W =
[[43  5  7  2  3 17 24  5 16 15 34]
 [45  6  3  3  3 12 14 14 16 29 31]
 [35  5  6  6  9 16 11  5  9 32 33]
 [25  9  4  8 10  8 15  6  9 35 15]]
Counting starts at 0.
The entry in row 0 and column 0: 43
Report the entry at row 2, column 2.
A: 6
The bottom-right entry is 15
The entry in row 0 and column 1 is 5
Report the entry just right of 45.
A: 6
Report the entry at row 1, column 0.
A: 45
Report the bottom entry of the column that holds the largest entry.
A: 25
The entry just right of the smallest entry: 3
Report the bottom entry of the column that holds the smallest entry.
A: 8
Report the entry in row 0 and column 2.
A: 7
The entry directly below the largest entry is 35
